A hidden rule labels the rows of this table. It goes by one to three of the table's principal directions, not those with the most spread.
[  35   20    9   92   47   30   46   -6   18   31  -12  -50  103  -39
  -86    7  -21  -66   26 -104   17   37  -18   -2  -37   24  -12    3
  -36   20   -7    4] cork
[ -66   29  -18 -110  -21   -2   -7  -12  -14   12    5    5  -58   18
   38  -13   40  -13  -16  -25   11   64  -10    0    9   -3   -4   10
   14  -12  -17  -60] pear
[  8   2   4  77  -6  11   8 104 -62  -2 -32 -66   3  54  41 -48 -65  69
  -7 -34  14  21  13  38 -63   3 -33  44 -22 -10  47   4] cork
[ -41   23  -11 -103  -22  -20   10  -26   12   10    4   18  -56   -1
  -17    1   57  -35   -5   -1   26   63   -5  -34   17   18    1   -3
   44  -10  -44  -35] pear
[  9   0  32  59   5  -9  26  91  -6  -2 -43 -42  26  12  -7 -55 -37  64
 -19 -31  38  34  -4   7 -72   3 -50  -6   6  -4 -31  27] sock
[ 63   6   9  57 -13  17 -11  65  76  -8  39  54  51 -73 -23 -11 -71 -17
  -5 106 -15 -13  54 -34 -16  35  23 -35 -37 -49  10  43] cork
[ -9 -26  16 -57  -3  -3  14  20   7  -4   3 -32 -31 -11  33 -41  -8 -24
 -14   2   8  50 -14  15 -60   7 -12  53   7 -13  30  -7] cork
[  8 -28  -9  -9   5   8  -6  -9 -39  -6  -1 -41 -37  33  68 -13  -9   7
   3  -5 -25 -33  -4  33 -21 -16   9  58 -12  -5  88  -9] cork
[ -1  -6 -25   9 -42   5 -39  10  -1 -17  20  25 -14  17  32  18   8  19
   7  29 -18 -15  27  -2  33   3  18 -21   0   4  32   6] inn
[ -9  32  17 -23 -16 -35   8  24  30   9 -15   9 -19 -16 -14  -4  31  -1
  -8  -8  18  17   8 -38 -22  22 -23 -36  14 -30 -43 -12] silk
[ 38 -30  26 108  41  21  44  25 -18  -4 -19 -68  66 -20 -83  19 -40 -53
  35 -78   8  23 -20  17 -34  40 -11  52 -16  34  24  26] cork
[  10    6   10    4   63   19   25  -61   27   34   18    5   71  -68
  -59   23  -12 -101   30  -50   10   14   -2   21   25    1   11    6
  -30   20  -13  -23] pear
[-22  57  -6 -81 -34 -22  -4  17  37  19  -9  17 -63   4  56 -38  36  37
 -40  12  -6  -1   4 -46 -44   5 -19 -52   7 -50 -22 -24] cork
[  0 -43   3  -2  -3   0  -7  -5   9 -33  21  11  -4 -14 -34  33  10 -17
  18  26 -11  -3 -10  -9  29   9  16  22  11  10  -3  18] inn
[ 10 -22  12   0  57   6  21  -7  22   1  13   7  12 -56 -43  24 -24 -39
  28 -15 -11 -47   9  10  28   9   7  12 -11  17  -1   2] sock
[-29  22 -25  -5 -91 -21   5  74 -48 -37 -57 -41 -70 108  -1 -35  74 108
 -36  -3  42  93 -24 -81 -36  13 -16  -2  78 -39 -41   8] pear
[ 22  -7   6  23  -6  -2 -14  11  11 -17  14  44  -1 -13  -9  21 -20  12
   2  75 -14 -40  25 -13  36  12  17 -18  -2 -21  -5  21] inn
[-41   9   5 -76 -39 -18  -3  18 -24  -3   7  19 -67  26  16  -4  21 -14
  -7  36  33  83  13   0  20  34 -11  22  34 -32 -20 -39] pear
[ -9  -9   4 -45 -11 -16 -15 -13  17 -14   9  50 -20  -8   7   1  22  11
 -10  67  14   2  15 -16  39 -12  10 -22  27 -23 -34   0] cork
[ 28  26  11 114 -22  -1   0  25 -21  14 -22 -36  65  34 -15  -2 -17  17
   0 -40  12  25  -9   8 -49  11 -27 -15 -29   5   2  18] pear
[ -35   -6    7  -52   32    3   19  -94  -38   18    5   -3   -8   -6
  -42   51   32 -103   27  -49   11   41  -26   34   60   17   12   43
   16   38   -9  -47] sock
[-26 -24  -3 -53  12  -5   3   8 -23 -11 -14 -30 -51  13  40 -18  11  19
  -4 -27  -6 -13  -9  16 -10 -20  -3  38  15   8  29 -16] pear
[  25   60  -30  -31  -17    6  -17  -67   74   45   79  106   10  -71
  -44   66    0 -112   33   75  -18  -19   64  -32   84   62   41  -71
  -26  -14  -11  -20] silk
[ 20 -11  -7  53 -30  -5   5  28  -2 -24 -19 -40 -15  40  -5   2  22  58
  -4 -22 -20 -30 -28 -34 -45  11 -12  -7  10   7  16  41] silk
[ 56 -12  14  53  46  17  23  -1  27   8   9  -8  48 -57 -38   6 -46 -57
  21   9 -11 -32  18   0 -10  17  20  20 -29 -13  37  17] cork
[ 13 -23 -12  10 -28  13 -36  12  14 -45  11  57 -15  -8   7  23  -5  35
 -13  93 -36 -53  23 -32  58  -3  46 -33  18  -9   8  36] cork
[ 31  37 -10  44 -54 -26 -17 -64  36  10  27  54  49  -8 -87  64  51 -63
  18  52  12  32   5 -61  40  32  25 -52   9  -6 -55  18] drum
[ 19   0 -38 -18 -41 -19 -24 -80  27   3  52  51 -17  -1 -38  68  53 -53
  37  53 -15 -26  16 -35  65  21  38 -23  18  19   3  12] sock
[ -5  51  11  18  14  -6  21  18  41  23 -28   8  42 -32 -48  -6  28   1
  -4 -64  32  28   6 -42  -8  13 -26 -72   2 -18 -71 -15] inn
[-23 -54   0 -38  -8  28   8   1 -47 -54 -33 -31 -53  31  13  -7  24  13
 -22   1 -11  29 -33 -10  17   1  30  53  56   7  31   6] sock
[  3  -3  -4 -49 -20 -10  -7   3  21 -16  12  33 -43 -21  -4   6  10 -19
  -7  65  -9  -2  19 -36  20  18  29   0  25 -25   3   3] silk
[  0  19   7 -53  51  23  24 -57  62   4   7  51  22 -97 -75  34  19 -90
   0   2 -16 -13  -1 -52  59  19  46 -35   6 -15 -45 -19] sock
[  9 -17  21  44  16  12  22  35  -1 -13 -22 -17  44 -12 -44 -16 -18   2
  -3 -17  29  46  -8  -3 -14   7  -9   7  12   2 -28  19] inn
[-21  25  -7 -86 -21 -17  -5  31  15   9  -5  11 -76  22  85 -55  19  63
 -33  33   6  -6  15 -16 -33 -13 -22 -22  12 -56   1 -23] silk
[ -8  -2  -5 -49   9   5 -17 -35  10   0  19  45  14 -41  -4   8  -2 -61
   1  47   6  24  27   2  55 -17  43  10   3 -15   0 -26] inn
[ 73  29 -14  77 -11 -10 -15 -40  29  37  44  25  25  -6   5  41 -21 -30
  33  44 -35 -89  36  -1  -1  29   7 -34 -54 -14  54  22] cork
[ -7 -13   7  19  11   8  -5   4 -26   0 -14 -26  13  24  37 -27 -32  46
 -21 -15 -14 -24 -27  40 -34 -38 -14  13 -16  33  10  17] cork
[-19 -38 -11   1 -35 -12 -30  55 -80 -30 -17 -44 -58  83  92 -33 -17  83
 -10  16  -1  -2   5  47 -22 -36  -9  66  11   2  67   0] drum
[ 35 -43  26  42  45  18  20  14  65 -21   1   3  68 -83 -61   4 -14 -35
  15 -17   0 -12   0 -18  -4   8   8 -17  -3   7 -12  37] sock
[ 26  -5 -22 -36   4   0  -8 -11  41   0  42  39 -15 -35   2   2 -12 -19
  11  76 -15 -39  31 -23  20  -6  34   4  -9 -30  20   6] silk
[-32 -27   6 -50  13   5  -1  22 -42 -16 -26 -44 -52  10  58 -29 -21  11
 -20 -28 -22 -10 -14  34 -26 -22   7  57   9  21  54 -16] silk
[  -9   15   12   60   57   11   14  -21  -39   38  -23  -43   80    7
   -7   -7  -27  -12   15 -106   24   11  -16   67  -11  -37  -31   12
  -42   38   -8  -26] cork
[ -9 -14 -16 -61 -25 -24 -12 -32  -2 -11  15   4 -56  21  22   8  43  -2
   3  36  -7  -7  -7 -18   7 -11  15  25  22 -14  15  -7] pear
[  0 -32  21  69  26  17  24  87 -20 -15 -44 -75  48   5  -4 -55 -47  54
 -10 -82  23  32 -21  32 -74 -22 -36  29  -4  35   4  28] sock
[ 53 -22  -1  77  34  11 -16  42  32  10  28  13  91 -49   8 -30 -81   3
  22  32  12 -30  54  41 -11 -40   7   1 -52  -1  32  27] inn
[  2  46  -3  20 -33 -28 -43 -23   8  32  21  55   6  25  54  16   7  34
  -1  36  -4 -44  32  21  21  -9 -24 -75 -31 -11 -16 -10] cork
[ 23 -26  14  28  33   1  16  -6  44 -11   2 -10  28 -43 -42  19   7  -9
  17 -32 -19 -50 -18 -19 -12   3  -3 -13  -9  17  -7  29] pear
[-15 -22  39  43  -3  -4   9  33 -23 -15 -17 -13  24  22 -22  -2 -12  27
  -7 -13  29  52 -27  28 -16  15 -43   6   7  13 -48  16] cork
[  7 -45  15 -13  40   7   7 -21   8 -29  -9  -3  11 -30 -16  -6 -14   3
 -13  25 -21 -44 -28  -2   4 -41  26  30   7  13  -4  26] cork
[ 64  49 -37  68 -81 -30  -8  -1  50  15  17  18  11  44 -27   9  60  39
  10  49  15   1  18 -90 -33  30  -7 -73   8 -49 -18  41] cork
[-33   3  12 -51  -4 -17  16  32 -23   2 -52 -64 -67  42  77 -60  25  70
 -38 -68  -1  -5 -34   8 -82 -19 -43   7  23   3  16 -10] cork
[-36  17 -24 -71  61  41 -12 -34 -51  42   9 -10 -24  11 122 -38 -47   0
  -7 -39 -21 -43  21  93  24 -58   7  37 -51  -1  78 -74] drum
[  9  -7  -6  10  43   4   8 -21 -25  25   4 -23   5  24  39 -24 -41  40
   2 -11  -9 -63 -12  55 -21 -46 -19  25 -30  25  20   5] inn
[  10   41   10  -58   22  -17   10  -71   42   47   33   56   -8  -60
  -22   32    5 -101   16   34   -3  -16   27   -5   36   34   12  -25
  -14  -19  -16  -34] cork
[ -6  -6   0  11 -60  -5 -16  62 -12 -35 -10   3 -45  36  15  -5   3  55
 -22  44  -7  19   3 -28 -14  29  -4 -10  27 -13   0  25] sock
[ -9  11  19  26  89  44   1 -16   1  32   6   0  82 -59  22  -8 -72 -33
   2 -64 -20 -39   4  76  11 -40  -4  -1 -80  18  14 -35] cork
[ 15 -25  -4  11  13   6   2  25  34 -15  17  15  28 -37 -31  -1 -10  -6
  17  16  13   4  20 -13  16  -4  11  -2   3  -6  -9  16] drum
[ 19   7 -14  30   3  10  -8 -38  13   8  28  27  44 -30 -51  50  13 -76
  39  -3   6  16  27 -10  59  23  30  -7 -12  -2   9 -14] pear
[ -1 -45  24 -14  33   4  12  -2  31 -34  -7   9   9 -55 -46  17  11 -26
   6  -1  -6 -15 -11 -19  25   2  17   4  23   9 -19  17] inn
[ 32   5  17  20  -9 -11  19  40  55 -14  -3  24   7 -35 -53  -5   1  10
  -9  49  10   2   8 -63 -19  34  -3 -36  18 -38 -45  36] pear
[  8   1  -1  21 -36 -26 -19  70  28  -6  -4  -6   2  18  45 -47  -1  84
 -15  13  17  -1  16 -10 -60 -22 -36 -34  -4 -19  -9  26] drum
[ -25  -14    0   28    0   11  -14    7 -101    5  -13  -46  -33   78
   72    3  -37   33    6  -39  -13  -14   -8   89    1   -7  -22   57
  -19   38   66  -21] drum
[ -19    0   13   -4   -2  -10   23  -49   -4  -11  -17    3   -7  -13
 -100   69   58  -67   20  -45    4   29  -32  -38   48   51   10   -9
   46   38  -52   -2] drum
[ -14   -2  -17  -97  -66  -21  -27  -23   -7  -23   12   42 -106   27
   45    3   31    5  -31  115  -26   -7    7  -38   22   14   39    8
   51  -20   19    4] silk
[  3 -23 -12  26 -28 -12 -10 -28 -24 -13   9 -19 -27  43  -5  45  35   2
  27 -19 -17 -25 -18   4  12  19  -5  11  11  34  28  15] pear
[ 10 -11   8  54  25  14  15  64 -53  -1 -44 -85 -12  51  74 -54 -45  86
 -17 -63 -17 -47 -18  42 -81 -28 -35  41 -28  -3  66   7] cork
[ -6 -56   6  55 -50 -17  -5  94 -56 -65 -46 -76 -29  77   9 -27  11  99
 -14 -13  11  36 -34 -14 -61 -12 -18  60  40   6  18  44] sock
[ -5 -14  -1 -25  -1  -5  -7 -35  -8  -6  11  17   0  -2 -12  14  11 -30
   5  33   6  16  -2   3  31 -12  21  23  10  -1  -6  -7] inn
[  2  76 -30 -37 -30 -18  -1 -50  30  53  24  50  -1   8 -13   1  29 -18
  -3  31  25  24  20 -33  15   8  -3 -61   1 -17 -54 -20] sock
[  37    2  -25    4  -12   -1    3  -96   -5   19   32   18   26   -1
  -54   42   28 -102   34   42   15   36    9  -14   48   14   47   30
   13    2   19   -4] cork
[ -1  -9  11 -33  20  -1   7 -12 -16  10  -7 -25 -44  -1  51 -17 -30  -4
 -14  -3 -35 -53 -13  33 -35  -4  -2  31 -10  20  50   0] cork
[ 19   0   0 -31  34  12  13 -38  68   2  17  43  30 -82 -55   9  -3 -53
  -2  32 -14 -27   2 -40  25  -5  38 -27   3   2 -32  16] sock
[  3  26  -2  34 -70 -24   1  40  33 -13 -19   0  12  41 -34 -15  65  66
 -19  -1  39  69 -20 -74 -43  19 -36 -65  34 -30 -77  30] inn
Here are more rows. What is the label of each one?
[  8  27  -2  31  24  15  -5  -2  -5  35  10  -2  25  -4  38  -8 -49   7
   0 -25 -21 -47  13  46 -16  -9 -16 -18 -52  17  27  -8] sock
[  42   38   27   77  -58  -35   10   27   66  -11   -7   46   47  -29
 -121   39   37  -22   -2   52   28   51    6 -101   -8   74   -7  -82
   30  -32  -98   48] pear
[  15   21    3   70   50   16   29  -22   16   31  -19  -43   89  -20
  -51   -1   -2  -12   15 -113    8  -10  -31    6  -33  -21  -22  -22
  -36   35  -25    4] drum
[ -5  25   3 -12  27  22  17 -33   5  28  10  20   6 -11  -3  11  -3 -27
   5 -19   3   1   3  16  28  22 -11 -25 -15  -8 -14 -26] sock
[  4  -7  19  51  18  15   2  30 -21   6  -4 -20  38  -1   7  -7 -46  -4
   6 -28   7  16   6  46 -15   6 -19  17 -30   9  17  -3] sock
[  8  53 -17   7  -3   5   1 -29  -3  37   4  12  11   7   4  10  10 -27
   7 -15   4   5  20  -7  16  14   5 -27 -18 -22   6 -31] silk
[-18  27 -10   3 -17 -11 -10  -4 -18   7 -11  -6 -20  23   9  22  28   7
   6 -39  -7 -11   2  -7  12  10  -7 -19  -1   5   2 -21] sock
[ -5   0 -20 -23 -68 -36 -20 -18  -7 -21  -1   7 -64  65  17  15  71  57
  -9  42  -6 -15 -19 -47  -2   0  -2 -19  42 -10 -13  20] drum
[ -8  31  17  48  15  25  20  67 -59  14 -52 -50   5  53  51 -62 -59  83
 -43 -38   8  13 -15  36 -63 -11 -41   8 -22 -15   6  -7] sock
[ -2   5 -17  -2 -18  11 -13  14 -34   6  -7 -30 -45  55  93 -31 -18  65
 -22  -5 -32 -45  -8  29 -41 -17 -13   9 -18   3  62   2] silk
[  9 -48 -31 -59  55  19 -10 -99  13   4  50  32 -11 -45   7  44   7 -73
  48  15 -31 -82  22  33  91 -29  54  30  -4  35  59 -14] inn
[ 31  16  -9  40 -36 -14 -33 -19  50  -6  39  77  14 -22 -34  60  12  -2
  16  77 -27 -61  31 -40  55  28  20 -76  -9  -4 -26  33] cork
[  16   13   -2   42   -7    1    7  -12   84   -8   19   39   66  -54
 -110   47   47  -25   22  -21    8   12   -9  -72   26   30    1  -81
    4    6  -85   30] cork
[ 23  31   7  -1  59   2  -4 -40  59  52  44  65  50 -77   3  17 -36 -51
  27  12  -4 -67  51  32  43  -5  -5 -57 -58 -12 -11 -24] inn
[ 40   8 -35 -31 -85 -38 -46  58  56 -14  28  29 -66  32 103 -59  15 104
 -30 127 -16 -50  43 -57 -64 -25   3 -38   3 -75  42  39] cork
[ 30  43 -14  26   7   8 -11 -34  25  37  39  41  38 -35 -19  33 -26 -62
  22  26 -17 -27  36   0  31  19  22 -24 -47 -13  14 -15] silk
[-27  11  -2 -42  22  10   6 -50 -37  32  15   8   4   7   8   6  -4 -60
  15 -17  30  57   8  53  42   1  -3  31  -6   6  -1 -53] drum
[-36   3  -4 -22 -19  -4 -14  23 -24   2 -13 -23  -8  34  50 -32  12  35
 -14 -41  19  46  -7  26 -24 -25 -24   5   1   5   0 -23] inn
[  37    3   27   48   29   -2   32  -24   54    2    4   21   61  -79
 -125   52    3  -93   28   -8    4    6   -1  -45   22   53   16  -24
    4    8  -46   22] silk
[-35  62  -8 -25 -54  -4   7  30 -58  19 -24 -16 -72  81  39 -13  21  32
 -26 -11  18  68  -2 -10 -18  49 -31  -3  17 -39  -7 -43] cork
[-21  46   9  -3  18  -1  28 -30 -17  35 -23 -21  15  13 -26   1  16 -16
  -8 -66  16  32 -31   2 -15   7 -26 -11  -7   7 -44 -29] sock
[   1  -10   27   32   70   22   61   -7   -5   21  -20  -56   56  -31
  -75   -5  -23  -54   19 -104   28   43  -37   26  -30   17  -28   36
   -9   37  -26   -5] silk
[-22  12 -27 -75 -30 -14  -9 -88  -8   8  38  49 -51  27 -22  51  59 -43
  15  54   4  20  -8 -19  73  17  23   0  31   0 -30 -23] inn
[ 44  32 -39  65 -89 -25 -33  55  64 -17  15  20  37  25 -18 -21  35  82
 -15  66   8  11  14 -98 -52 -16   6 -67  -2 -47 -35  56] sock
[ -5 -56 -15 -50  27  13   6 -21 -34 -25   6 -26 -53   6  22   2  -8 -13
  12  12 -25 -37 -10  21  20 -20  35  81  17  19  65  -1] silk
[-27  18 -22 -14   4   6   2 -52 -48  27 -13 -58 -28  53  46   6  21   6
   1 -97 -30 -32 -43  37 -28 -18 -15  21 -19  52  45 -24] silk
[ 30 -47   0  92  42  14   2 -12 -57   2 -11 -64  63   9  -5  14 -37 -38
  45 -71   4 -14   7  69   3 -26  11  72 -25  49  83   4] pear
[-12  -4   4  -7  32   5   5 -46 -30  22   0 -24  -9  30  46   3   4  12
   6 -47 -13 -40 -26  52  -5 -22 -25  14 -25  17  23 -21] drum
[ 28  24  -5  14  17  -6  -3 -22  40  32  43  52  39 -39 -26  18 -23 -37
  25  44  12 -18  39   5  31   7   2 -29 -32 -18 -21  -4] drum
[ -3  23   4  50 -17 -21  -8  72 -27  17 -28 -51  12  39  52 -42 -16  55
  -2 -62  24  20  18  28 -67 -13 -47  -1 -24 -10  24 -14] silk
[ 34 -30 -12  46   9   0  -3 -10  61 -28  15  21  62 -53 -87  35  24 -18
  28   6  -4 -27   1 -55  29 -11  33 -28   8  17 -30  45] cork
[-40 -46  23   3 -23 -13   5  25 -92 -34 -54 -82 -49  95  48 -28  14  72
 -29 -45   7  39 -66  41 -55 -22 -36  70  36  35  16  10] inn
[ -5  11  -9   2 -13  -5 -13  69 -16  -1 -11 -26 -25  22  61 -41 -30  56
 -15  -2  -8 -13  19  10 -44 -18 -12  15 -20 -24  37  -9] silk
[-13  45 -21  -1 -66 -25 -26  30  50  -7  16  63   2  -1 -44  25  54  28
   0  35  24  39  28 -75  35  25  -3 -88  23 -28 -83   5] cork
[-47  18  -7 -39  11   4  17  52 -81  18 -52 -77 -60  69  85 -69 -20  67
 -28 -81  17  26 -13  48 -57 -28 -37  49   7   7  35 -42] silk
[-45 -13   4   3 -24   7   3  41 -94  -6 -26 -59 -59  89  57 -15 -15  48
  -8 -53   9  46 -23  64 -25  19 -41  53  13  32  34 -18] pear
